0: tensor([-21,  42, -87,   6, -26,  93,   6, -16, -34, -59, -22,  24])
1: tensor([ -4,  57, -35,  -8,  -5, -16,  29,  18,  61, -66,   6, -29])
2: tensor([-45, -53,   9,  30,   2, 109,  20,  35, -53,  31,  35,  75])
3: tensor([  14, -109,  -12,   61,  -65,   45,   22,    1,    4,    7,    7,   79])
4: tensor([ 107,   24,  -52,  -76,  -27,    3,  -51,  -80, -119,  -29,  -71,    5])
5: tensor([ -17,   86,   -2,  -45,  -14, -127,   23,    0,   58,  -56,  -16, -127])
6: tensor([-61,  51,  50,   8,  31,   6,  16,  22,  32,   8,  26, -76])
7: tensor([-37, -17,  12,  12,  43, -47,  22,  21,  55, -12,   5,  -7])
8: tensor([  0, -21, -43,  11, -40,  42, -60,   8,  46,  36, -43,   9])
9: tensor([ -16,   94,   -9,  -29,  -22, -127,   16,    5,   56,  -60,  -12, -127])

tensor([ -14, -111,    2,   67,  -54,   46,   32,    4,   20,   11,   12,   62]) 3
tensor([ 33, -45,  57, -56,  22, -23,   4, -21, -39,   0, -36,  81]) 7
tensor([-61,  36,   7,   5, -28,  19,  -2,   6,   6,  19,  10,   2]) 6
tensor([ -21, -112,   -5,   65,  -62,   39,   35,    9,   13,    6,   15,   73]) 3
tensor([-55,  38,  45,  10,  40,   3,  14,   3,  23,  14,  30, -74]) 6
tensor([ 46,  45, -45, -16,   9, -41,  22,  15, -36, -93, -13, -14]) 1
tensor([   7, -114,   -2,   60,  -57,   46,   31,   17,   12,   14,    9,   66]) 3
tensor([  62,   23, -102,  -36,   -8,  -17,  -66,    4,  -53,  -42,  -65,   17]) 4
tensor([-38, -80,  19,  34,  -5, 127, -30,  12,   2,  44,   7,  96]) 2
tensor([-45, -64,  12,  37,   1, 112,  25,  39, -55,  59,  37,  67]) 2
tensor([-31,  10, -29,  16, -28, -47,  30,  23,  64, -43, -33, -85]) 1
tensor([  -2, -102,    2,   58,  -57,   32,   25,   16,   13,    5,   13,   65]) 3
tensor([  4,  22, -38, -19, -46,  54,   7, -49, -95, -77, -34,   8]) 0
tensor([  85,   76,  -19, -116,   38,   14,    9,  -43,  -80,  -15,  -84,  -33]) 4
tensor([  6, -75, -54,  73, -58, -11,  29,   1, -35, -53,  20,  52]) 3
tensor([-17, -50,  31,   9,  37, -78,  74,  22,  51,   2,  31, -12]) 7
tensor([   3, -102,   -1,   61,  -68,   35,   27,   18,   20,   10,   14,   68]) 3
tensor([ 16, -27,  -6, -14,   8, 107,  26, -16,  44,  -9, -81, -23]) 8
tensor([  1,   3,  17, -73,  29,  -2, -58,  16,  25,  70, -66, 109]) 8
